In the rows, 128 means zero.
A state moves one step at a time under one of 6 hidden systems, and each row is a state written as 26 numbers. Each run below is a few steps of one system.
trace 1, vuni:
[[107 161 108 170 132 136 104 158 128 146  60 129 118  89 143 208 135  81
  116 128 140 147 117 158 153 135]
 [143 150 134 234 145 150 146 128 176 132 141 116 106 104 153 114 135 160
  125 137 122 134 132 140  77 169]
 [137 107 184 136  73 129 170 126 129  82 132  74  92 127 150  73 135  76
  131  98 132 138 112 152 129 125]
 [ 79 133 156  99 106 171 142 160 156 189 145 125 166 115 107  83 117 103
  135  99 177 119 134  77 133 113]
 [142 123 144 113 128 189  78  98 115 146  66 147 135 122 111 160 112  88
  179 114 122 119 181 120 122 165]
 [ 77 157  96 177  83 130 140 121 129 147  67 131 109  68 144 189 160 138
  107 138 113 133 123 139 121 140]
 [157 160 116 198 133 148 141 112 149 100 159  99 103  91 115  79 160 126
  146 118 115 101  81 134  76 166]
 [111 127 172 137 129 136 143 162 128 110 140  57 123 127 138 103 135  39
  124  97 153 137  99 144 173 109]
 [101 115 165 147 142 168 114 179 173 198 132 154 156 141 133 113  93 104
  140 107 170 143 165 100 105 143]
 [142 111 172 140  69 172 118  83 121 113  65 148 115 111 144 156 115 129
  163 116 119 139 198 147 115 146]
 [ 86 165  85 136  54 142 180 104 139 148  98 132 113  58 109 115 164 145
  111 135 126 128 102 110 114 144]]
trace 2, Mibon:
[[194 133 137 122 151 100 169 147 136 150 137 113 133 187 125 115  74 122
   94 170 149 178 113 125 146 166]
 [124 116 171  98 136 117 131 138 137 162 110  89 144 174 169 163 117 213
   99 116  88 116 150  96 131 134]
 [ 70  74 106  84  94  87 106  91  97 123 138 163 123 155 118 123 152 144
  152 121  73 110 159 108 102 136]
 [135 147  97  97 114 103  96 121  95  85 168 165 152 104  85 137 146 128
  147 120 158  91  96 139 140  51]
 [165 163  78 151 204 130 125 121 126 106 167 131 132 128  97 141 122 110
  127 178 148 160 124 144 186 141]
 [184 127 135 148 180  96 137 174 157 121 111 113  96 161 186 146 110 157
   80 128 105 160 106 160 119 139]
 [ 84  73 169 145 122 109 162 114 135 136 163 111 123 161 173  93 124 189
  108 145  95 121 166 115 100 121]
 [131  95 147  55  59  90 130 116 100 123 158 157 149 174  93  92 111 125
  147 113 141 118 131 103 115 105]
 [128 167  96  69 145 136 102 116 102 138 137 141 177 122  82 177 125 153
  135 141 152 116 141 102 197  91]
 [165 141  54 123 195 111  96 117 118 107 102 154  97 129 125 173 141 133
  123 151  84 143 116 152 133 168]
 [126 116 128 189 159  87 136 142 128  85 150 107 100 118 181 134 151 164
   93 142  99 110  93 176 102  87]]
trace 3, zere:
[[139 124 138 162 148 117 159 142 176 140 177 128 123 175 135 103 103 149
  119 141 136 195 180 114 148 189]
 [146  84 170  42 102 132 144 140 141 119 107 152 111 146 168  94 113 171
  119  88 117 131 158 123 116  93]
 [ 63 111 105  92 124 151 150  79  90 165 139 140 161 105 101 105 127 154
  127 180 125  86 139  90 128 101]
 [186 161  90  89 118 110  88 106  79 113  90 145 141 125  77 174 125 102
  146 137 128 100  78 135 124 130]
 [110 174 105 192 164  92 114 148 135 120 146  82 132 127 140 200 158 153
  101 138 113 134 112 141 172 135]
 [163 104 118 154 160  89 116 155 168  90 177 149  84 169 148  88 136 121
  137  96 100 162 129 149  90 167]
 [100  86 188 118 127 132 153 150 135 113 170 132 136 130 167  86 110 137
  118 123 166 129 157 146 144  43]
 [135 118 113  80 114 147 152 105 116 175 129 181 159 141  79  92  80 116
  136 174 166 150 155  93 129 146]
 [168 160 133  67 109 140 118 109 100 134  58 115 144 117 128 196 118 184
  110 129 114 108 125 120 160 109]
 [ 87 136  64 152 145  89 128  99 114 133 140 106 113 134 118 151 174 161
  115 154  60 111 104 111 114 179]
 [160 124 133 141 148  90  84 151 122  63 170 122 112 136 132 115 156 109
  148  81 115  89  77 163  94  93]]
trace 4, kegus:
[[132 151 106  73  96 125 116 127 105 140  85 166 151  88 118 170 132 187
  112 127 132  85  99 119 113  65]
 [120 149  64 153 172 121 119  74  92 116 154 106 130 127  82 139 151 118
  138 184  96 113 109 119 145 175]
 [172 155 117 135 138  65  91 186 140  91 129 127 111 148 140 179 142 111
  113  81 126 145  81 163 135 115]
 [ 97 107 150 180 200 133 132 142 163 130 200 105 133 157 162 107 126 165
  119 137 120 139 175 122 140 133]
 [163  68 157  73 101 106 135 138 120 104 125 187 110 165 143  90  87 105
  133 123 148 163 155 154 114  97]
 [101 144 133 104 115 151 162 106 117 173 128 141 174 107 116 141 108 203
  101 175 158 111 147  95 150  81]
 [172 134  76  72 127 116 122  83  89 127  95 139 118 148  79 129 123 110
  138 157  92 126 103 112 120 188]
 [106 165 108 138 137  90 100 154 119 118 117  92 132 114 146 205 170 171
  101 105  96  95  85 136 146  96]
 [122 104  98 176 197 100 100 130 141 101 204 138 110 163 121  92 145 103
  154 133 102 133 133 136 103 168]
 [158 118 175 120 120 105 117 171 136  88 149 150 132 146 158 146 104 125
  124 101 175 156 152 172 165  50]
 [112 113 121 121 154 150 178 119 149 181 153 155 145 144 126  90  88 164
  107 187 152 165 174  96 140 148]]
trace 5, Muto:
[[171 120 181 163  63 135 139 116 150 138 118 148 130 161 126 118  86 133
  150 123 151 164 174 125  90 175]
 [103 134 143  69  45 139 168 103 137 112 104 102 112 112 132 124 155 154
  124  87 112 149 160 107 175 131]
 [ 89 138  64  65 158 169 128 127 138 163 103 145 120  79 109  96 160 129
  122 114 101  99 101  89 115 137]
 [132 137 122 161 181 155  77 116  81 123  95 109 140 100 125 171 135  77
  144 149 125  74  93 156 117 105]
 [119 150 129 244 113  95 133 145 138 145 143 131 135 134 127 165 114 107
  120 169 154 153 122 152 106 156]
 [185 144 174 155  90 129 147 140 180  88 147 105  97 145 147 101 130 141
  138  74 132 172 151 138 129 165]
 [ 64  91 143  63 116 154 169 140 148 137 132 114 105 117 153  67 144 109
  116  94 121 149 156 109 164 114]
 [123 112 124  70 146 190 106 124 112 174  76 174 145  93 113 110 108 111
  145 128 141  85 122 111  88 103]
 [123 150 125 171 109 140 116  73  72 136  83 112 155 106 102 196 119 114
  139 187 132 101 128 139 139 135]
 [146 183  91 196  93  88 144 142 157 131 123 112 111 121 121 161 150 145
  109 126 115 152  86 127 106 189]
 [131 134 153 147 159 141 131 149 171  80 168  65  90 125 160  89 172 127
  134  64  98 131 127 136 142 143]]
trace 6, vuni (11 x 26):
[[128 118 140  81 174 189 131 103 129 140 127 155 148 107 140 121 106 192
  130 150 137 116 189 116 157  84]
 [137 100  85  93 116 103 142  93  76 145  65 159 110 137 120 140 109 109
  110 192  95 130 104 138  98 155]
 [141 179 127 148 118  96 125 124 110 132 145  79 165 126 112 169 144 202
  105 138 116  75  73 107 120 107]
 [123 115 102 134 162  77 106 124 123  95 195 101 115 188 103 112 151  87
  147 119  94 150 124 122 148 180]
 [121 121 143 102 146 101  95 202 157 115 146 162 127 134 166 149 129 139
  116  69 152 141 132 151 144  54]
 [131  92 119 138 163 156 144  91 130 121 159 192 126 126 131  94  94 151
  141 186 146 159 199 141 132 117]
 [188 136 129  73  73 107 167 117  99 122  62 145 118 124 132 139  97 144
   91 154 135 137  90 144 123 108]
 [114 155 115 114 151 136 157  97 118 161 156  71 162 140 102 122 137 196
  108 162 102  94 112  68 146 154]
 [130  98 116  90 149  77  74 141  99 109 124 110 113 183 123 144 147  84
  144  90  72 107  95 126 111 154]
 [ 69 131 121 165 146  95  90 160 134 120 183 155 156 121 138 171 148 162
  128 119 147 117 149 140 144  59]
 [191 119  99 142 140 113 127 113 136  84 158 204 101 140 110  99 104 110
  152 152 150 177 154 166 117 142]]
trace 7, rab (11 x 26):
[[ 98 120 122 151 181 173  87 119 154 167 119 150 135 136 136 157 125 153
  158 125 103 136 207 103 124 178]
 [145 101 119 122  77  99 120 104 109  71  77 167  74 108 159 147 148 125
  136 112  93 135 133 182  96 115]
 [ 95 150 111 163 108 147 184 108 132 119 180 123 136  67 108  71 148 142
  116 162 165 108 101 126 126  84]
 [193 153 135  92 150 146 131 145 129 137 119  85 133 156  92 103 104  59
  134 115 146 142  85 111 155 177]
 [ 72 117 165 153 143 138 114 176 148 192  84 105 143 139 179 183 117 138
  104 109 121 130 154 114 130 131]
 [135  92 121 161 112 124  95  82 128 105 139 179 105 140 124 116 138 145
  179 123  86 116 173 135  57 170]
 [116 142 136 111  43 114 155 111 107  70 132 127 119  82 119 122 153 116
  131 112 158 128 115 155 162  61]
 [125 172  76 118 173 171 152 139 158 168 154 131 139  96  82  86 126 106
  121 148 163 143 107  93 154 156]
 [176 125 167 117 170 153 107 153 124 141  48  84 110 146 173 168 105 102
  111 111 104 128 114 147 131 150]
 [ 53  87 141 207 106  98 130 124 130 157 139 141 128 138 160 133 133 145
  123 153 105 118 147 130  66 136]
 [182 139 151 119  56 122 117  95 123  71 167 142 131 131  84  93 135 128
  180  87 143 115 132 127 102 126]]
trace 8, kegus, 11 rows:
[[ 98 112  89  92 112 122 137 128 143 143 169 219 138 126  95  91 115 126
  144 139 164 163 174 112 133 114]
 [188 162 110  69 156 177 138 106 113 116  87 144 136  89 118 147 109 164
  115 152 148 127 135 134 177  92]
 [117 132  75 133 160  97 163 121 103 154  90  98 106 134 140 144 130 127
   72 190  86 138  75 129 129 168]
 [174 127 150 155 136  75  89 142 118 104 148 102 131 165 139 146 138 164
  131 104  94  77  79 137  67 125]
 [ 69  99 151 150 118  80 109 124 116 105 214 110 148 177 119 131 144 117
  152 122 127 136 170 122 164 118]
 [148 129 112  77 138 134 104 167 167 137 151 215 137 136 114 118 104 133
  148  92 170 167 173 119 142 107]
 [134 124 115  95 176 183 159  93 118 127  91 136 119  94 151 137 112 168
  104 180 125 143 171 140 179 103]
 [157 123  85 114 117  85 167 121 102 138  89 147 102 127 130 118 116 132
   81 183 106 128  57 143  79 141]
 [152 152 158 153 128  94 112 112  99 112 166  59 164 157 113 152 139 175
  127 131 110  65  82 113 115 115]
 [ 89 108 115 117 127  70  88 148 125 125 181 126 137 196 102 140 141  84
  154  97 111 153 146 106 153 166]
 [128 129 128 106 164 147  83 163 169 121 141 192 132 115 150 152 129 171
  146  79 145 140 189 135 143  84]]
trace 9, Muto, 11 rows:
[[231 155 135  96 154 147 107 145 143 130 135 151 148 137 102 104  94 151
  140 111 152 105  90 115  89 128]
 [ 83 106 154 126 142 102 134 104  83 124 137  65 145 170 140 170 123 122
  111 167 109 135 158 128 201 123]
 [141 128  94 121 115  86 108 169 163 163 127 201 122 146 128 129 121 173
  121 103 119 134 117 111  53 146]
 [139 122 150 119 137 142 112  68  96  48 171  96 125 123 123 124 156 150
  161 122 111 100 162 148 172  92]
 [ 97 128  67 102 127  78 152 173 131 164 147 177 131 133 105 111 117  89
   93 155 159 163  82 121 132 120]
 [213 148 171 125 189 170  99 121 133 112 128 106 150 137 140 146 101 187
  135 122 131 101 144 133 134 108]
 [ 67  74 114 128 107  61 150 112  93 138 131 123 114 179 140 136 126 103
  104 176  95 157 140 131 137 150]
 [173 158 137 111 100 119 107 154 160 121 144 167 139 115 122 124 133 205
  136  75 142  94 111 115  75  91]
 [100 115 111 104 154 128 131  73  88  95 177  93 135 148  92 108 143  94
  149 160 115 134 155 118 198 136]
 [149 147  94  99 143  92 110 202 145 163  98 185 133 129 137 164 105 131
   92 118 152 144  85 138 112  98]
 [154 113 154 166 185 155 125  69 113  95 157 102 132 142 145 126 119 187
  142 170 102 109 179 138 135 134]]
trace 10, Mibon:
[[ 84 133 186 133  84 143  91 159 118 149 105 111 168 116 135 175 125 106
  145  87 161  96 143 124 140  71]
 [115 156  76 151 106 162 114 101 151 144 129 185 124  96  78 129 141 112
  171 127 139 156 173 109 121 190]
 [176 162 136 122 108 156 137 136 133  77  71 104  88  69 155 146 149 113
  119  87 132 131  96 171 149 101]
 [ 69 122 101 172 161 164 181 125 142 170 131 102 113  89 138  77 137 102
  100 175 127 132 111 117 113 158]
 [182 113 198 132 110 147 106 149 125 138 100 100 136 155 134 103  99  83
  151  91 139  96  97 130  68 141]
 [ 46 138 157 166  81 144 127 130 135 176 122 115 165 121 122 171 128 118
  138 127 156 140 181 101 162 133]
 [168 157 101  98  82 151 105 119 159 117  95 175 102  99  96 120 149 126
  167  68 117 138 137 116  96 174]
 [ 87 140 125 132 135 174 149 115 114 102  95  91 107  52 151 137 163 104
  115 131 130 116 122 157 182  79]
 [140 130  94 161 156 147 147 140 141 165 120 147 115 109 110  71 115  70
  124 157 139 128  77 126  64 174]
 [153 139 222 181 117 158 113 141 125 130 107  57 153 135 153 156 105 114
  136 109 150 103 129 141 125 114]
 [ 65 129 115 151  73 121 141 137 164 177 125 144 127 137 116 130 133 111
  139 113 126 173 168  89 120 197]]
trace 11, rab:
[[119  76 160 103 112  83 117 124  79  92 104 104 108 172 156 151 120  63
  124 129 110 144 134 168 159 108]
 [102 146 109 156 110 122 132 153 158 173 169 195 166 106 109 118 117 182
  124 142 175 120 132 104  84  95]
 [205 142 142  92 133 150 128  72 105  76 116  94 120 151 108 138 116 129
  151 134 111 145 158 134 181 164]
 [ 52 128  88 109 115  86 157 179 141 170 108 134 115 110 158 146 151 142
   69 128 115 140  89 120 132 107]
 [180 122 141 139 199 168  88  98 122 110 163 121 140 136 115  95 125 154
  166 129 108  72 128 122  81 135]
 [101 107 144 130  81  60 134 144  87 107 119 112 126 163 134 170 119  64
  112 138 143 159 120 161 174 101]
 [138 166 108 148 143 146 127 151 186 166 172 178 156 112 107 112 120 202
  131 118 162 128 146  91  98 133]
 [166 107 147  80 138 136 135  85 101  76  96  87  94 155 148 136 130 116
  132 127  84 152 160 149 183 150]
 [ 57 115  89 120 121  96 148 169 134 178 126 169 130 101 143 117 140 149
   85 141 132 110  87 117  85  85]
 [204 138 157 139 169 162  93  79  97  95 154 102 154 144  93 117 107 131
  171 143 130  86 131 125 119 138]
 [ 84 134 119 130  81  58 142 168 119 141 115 119 128 153 135 184 130  94
   93 131 141 175 115 138 176 124]]
trace 12, zere, 11 rows:
[[ 97  85 101  82 125 144 105  81 101 123 129 153 117 139  92  90 143  73
  178 120  96 121 159 109 116 170]
 [115 162 112 126 129 149 100 157 117 128  89 154 140  60 133 179 138 120
  121 113 161  99  98 153 136  48]
 [154 158  93 207 160 142 149  92 133 124 135 115 115 120 109 133 125 109
  129 187 123 158 130 139 132 204]
 [168 126 170 123  90  91 145 183 152 107 101  95  95 147 177 131 128 126
   96  73 118 147  89 156 114 117]
 [ 64 104 161 155 142 155 150 122 152 166 191  96 152 145 129  68 130 146
  138 133 128 110 161  81 114 145]
 [149  97 149  56  89 145  87 124 102 121  89 176 131 138 105 123 109  74
  171  92 139 122 150 131 115 111]
 [ 75 174  97 155 127 163 134 118 127 163 106 134 156  65 120 183 143 165
  113 160 150 120 146 117 167 104]
 [198 147  84 134 133 123 132 100 130  92  96 131  77 123 114 120 143 113
  136 129  86 145  98 148 100 199]
 [ 92 127 166 162 132 106 148 170 135 120 138  54 118 120 179 129 152 132
   87 108 120 107  82 146 134  81]
 [128 101 143 153 148 136 112 131 142 157 180 141 145 172  97  67 103  75
  167 129 145 131 142 101  82 180]
 [133 122 185  97  85 148 103 145 124 125  88 145 146 122 147 174 103 123
  143  90 167 137 176 145 163  71]]

Which system made each run below?
trace 13, 2 rows:
[[116 108 154  36 131 192 137 111 139 146 116 121 137 124 127  83 123 148
  146  94 120 117 174  84 150 123]
 [ 79 107  90  83 137 155 109  97  82 162  60 155 132  96 120 154 134 108
  127 159 102  96 126 119 121 117]]
	zere
trace 14 (2 x 26):
[[118 102 144 103  59  58 162 127  89 109 159 125 138 166 112 106 112  93
  113 148 155 141 100 136 142  91]
 [161 164 128  75 139 136 108 145 153 158 167 149 181 156  81 133 108 176
  142 102 159 127 148  74 154 131]]
	vuni
trace 15:
[[168 122 186 103 118  91  76 151 120 126 140 113 162 206 129 174 103 148
  147  84 125 121 149 113 137 126]
 [ 52  98 105 108 126 115 118 119 143 144 152 173 127 143 138 143 143 171
  135 126 103 157 209 106 152 138]]
	kegus
trace 16:
[[126  87 165 117  94  93 145 109  74 112 132 132 145 140 146 118 103 145
  109 173 140  92 108 152 104  48]
 [145 163 105 119 107 100 139 111 109 153 183 131 183 159  52 126 108 147
  135 168 162 125 111  82 143 144]]
	rab
trace 17 (2 x 26):
[[111 146  98 108 161 137 148 120 141 118 138  96 111 138 124 142 141 111
  120 138 117 190 168 121 226 169]
 [140 105 106  99 175 131 124 174 154 142  76 171  85 109 187 121 125 146
   92 111 101 132 108 153  81 113]]
	Muto
trace 18:
[[ 88  76 105  50 113 118 132  73  88 104 145 148 117 145 107  89 143 121
  148 140  92 121 160 111 142 125]
 [121 164  72  89 137 117 101 156 114 143 119 183 154  86 100 164 133 140
  119 132 160 102  88 128 133  62]]
	kegus
trace 19, 2 rows:
[[207 117 165 110 103 115 143 117 134  54 159 137 104 150 133  90 111 126
  145 108 152 159 146 164 143 105]
 [ 95 127 121  52 124 143 183 145 144 170 128 136 142 125 129  98 110 149
   88 142 156 160 144  94 182 102]]
	vuni
trace 20:
[[124 109 133 177  99 125 112  91 130  52 154 159  95  95 146 121 162 152
  163 107 108 118 166 172  99 103]
 [124 143 101 118  92 121 181 132 134 105 173 144 119  96  92  60 131  79
  120 143 183 157  94 137 152 101]]
	Muto
trace 21 (2 x 26):
[[160 141 149 126 185 161 101 134 157 134 159 122 153 130 140 124 128 222
  136 104 117  81 142 103 103 108]
 [ 98  70 125 115 110  83 125  98  87  96 122 144 101 171 137 139 122  73
  135 154 102 169 170 159 157 140]]
	Mibon
trace 22:
[[137 124 120 176 185 132 121 135 163 100 116 105  79 137 175 148 143 130
  122 117  81 173 163 159 148 181]
 [100  82 148 135  99 105 166 162 156 123 134 149  90 119 185  74 134 147
   99 109 120 134 119 148  73  91]]
	Mibon
trace 23 (2 x 26):
[[123 143  94 140 129 146  96  91  77 128 109 169 156  81  88 160 126 119
  150 169 147  77 108 143 105  86]
 [176 194  98 195 123 105 137 123 121 106 130  99 131 117 100 178 132 115
  116 160 146 152  89 152 161 156]]
	rab
trace 24, 2 rows:
[[ 93 141  99 158 123  93 107 103  95  78 160  93 123 132 100 160 167  71
  148 134 115 137 126 149 185 138]
 [146 161 104 153 164 109 111 212 188 141 155 167 121 120 137 128 127 125
  113  87 162 155 100 138 112 116]]
	vuni
trace 25:
[[160 147 165 116  66 170 102 111 139 141  75 128 135 109 119 142 133 156
  163  71 114  93 137 104  75 156]
 [ 45 147  90 140  96 142 134  90 112 122 125  96 120  85 103 146 183  96
  143 129 107 127 141 113 171 151]]
	Muto
trace 26, 2 rows:
[[157 107 153 102 113 162  96 120 119 124  80 127 114 114 130  95 134  97
  161  80 103  76  99 127  52 139]
 [ 49 138 148 192  99 146 120 116 102 146 120  95 153  88 120 163 146  81
  142 144 152 103 130 133 145 106]]
	zere
trace 27 (2 x 26):
[[133 171  71 132 188 129 134 128 139  84 177 111 112  87 119 118 175 163
  112 128 116 116  92 136 164 102]
 [160  96 116 129 208  99 128 153 116 105 146 116 101 167 147 100 108  64
  108 158 121 148  92 165 134 133]]
	zere
trace 28:
[[179 102 176  86  77 135 145  80  91 110 140 133 151 160  96  82  87 119
  156 148 153 115 142 120 118 116]
 [ 83 161 111  70  89 112 133 142 112 175 109 117 170 132  98 181 130 143
  108 126 144 130 123  85 187 111]]
	zere
trace 29:
[[148 134 192 111 130 206 150 146 139 156  88 104 146  94 148  99  92 106
  124 116 178 111 130 128 134  87]
 [ 96 113 150 142 100 167 144  95 112 195  77 112 143 138 116 134  99  95
  137 166 124 132 158  94 112 193]]
	vuni
